In the data rows, zero lies at 4.5, halfway between 4 and 5.
Some points, one per row:
[4 5 4 3 5 6 5 4 4 3 3 6]
[4 4 5 5 2 0 5 3 3 5 6 5]
[4 3 4 4 8 6 5 6 4 3 4 3]
[6 8 4 8 0 4 0 5 7 5 5 8]
[2 3 2 5 5 4 5 2 6 6 6 5]
[5 6 4 6 3 5 3 4 6 5 5 6]
[4 4 4 4 6 5 5 5 4 4 5 4]
[5 4 2 5 4 5 6 5 3 5 6 5]
[6 4 5 5 8 9 3 6 5 3 3 4]
[4 3 4 5 4 3 6 5 4 5 5 4]
[5 4 5 5 5 3 5 4 4 5 5 4]
[4 5 6 3 3 6 5 4 6 5 3 6]
[5 3 2 5 6 6 5 6 4 5 5 5]
[9 5 9 0 9 9 4 5 2 2 0 8]
[3 3 3 5 7 5 5 4 5 4 5 3]
[4 2 6 6 5 1 6 5 3 5 6 0]
[6 6 6 2 5 5 5 3 4 4 3 7]
[4 5 4 4 6 5 4 5 4 4 4 5]
[4 5 4 4 3 4 5 3 4 4 4 6]
[4 4 3 5 5 6 5 4 5 4 3 5]
[4 3 3 4 5 5 4 5 4 4 4 5]
Then 12 other points, each followed by its number:
[4 4 5 5 2 0 5 4 4 5 7 5] 0
[4 5 5 5 2 1 5 3 3 6 5 4] 1
[2 5 7 2 0 7 4 4 7 6 2 7] 2
[5 7 4 9 1 6 0 8 8 5 6 6] 3
[3 6 5 3 0 5 4 4 6 6 3 8] 4
[4 2 5 6 6 2 6 5 3 5 6 0] 5
[2 9 7 2 4 3 4 3 6 5 7 0] 6
[9 7 9 0 9 6 5 3 3 3 0 9] 7
[6 5 4 4 6 5 5 5 5 4 3 6] 8
[5 6 3 4 3 4 5 3 4 4 4 7] 9
[5 6 4 5 4 6 1 5 6 4 4 6] 10
[3 4 3 5 4 4 5 3 5 5 5 5] 11
Which two of these numbered points are nearest to each point below, looking only along the 5 directions in which the first points spread most? Their numbers follow each, nearest first.
[3 1 7 8 5 0 8 4 1 8 8 0] > 5 0
[2 5 6 2 2 7 4 5 7 5 3 6] > 2 4
[6 4 5 4 6 6 4 5 5 3 3 6] > 8 10
[2 9 7 2 2 2 4 2 6 5 7 1] > 6 1
[3 4 4 5 5 4 4 4 4 5 5 4] > 11 8
[6 4 4 5 7 6 4 5 5 4 4 5] > 8 10
[7 5 6 3 5 6 5 4 4 4 3 7] > 8 9
[4 3 5 5 6 3 6 4 3 4 5 2] > 5 11
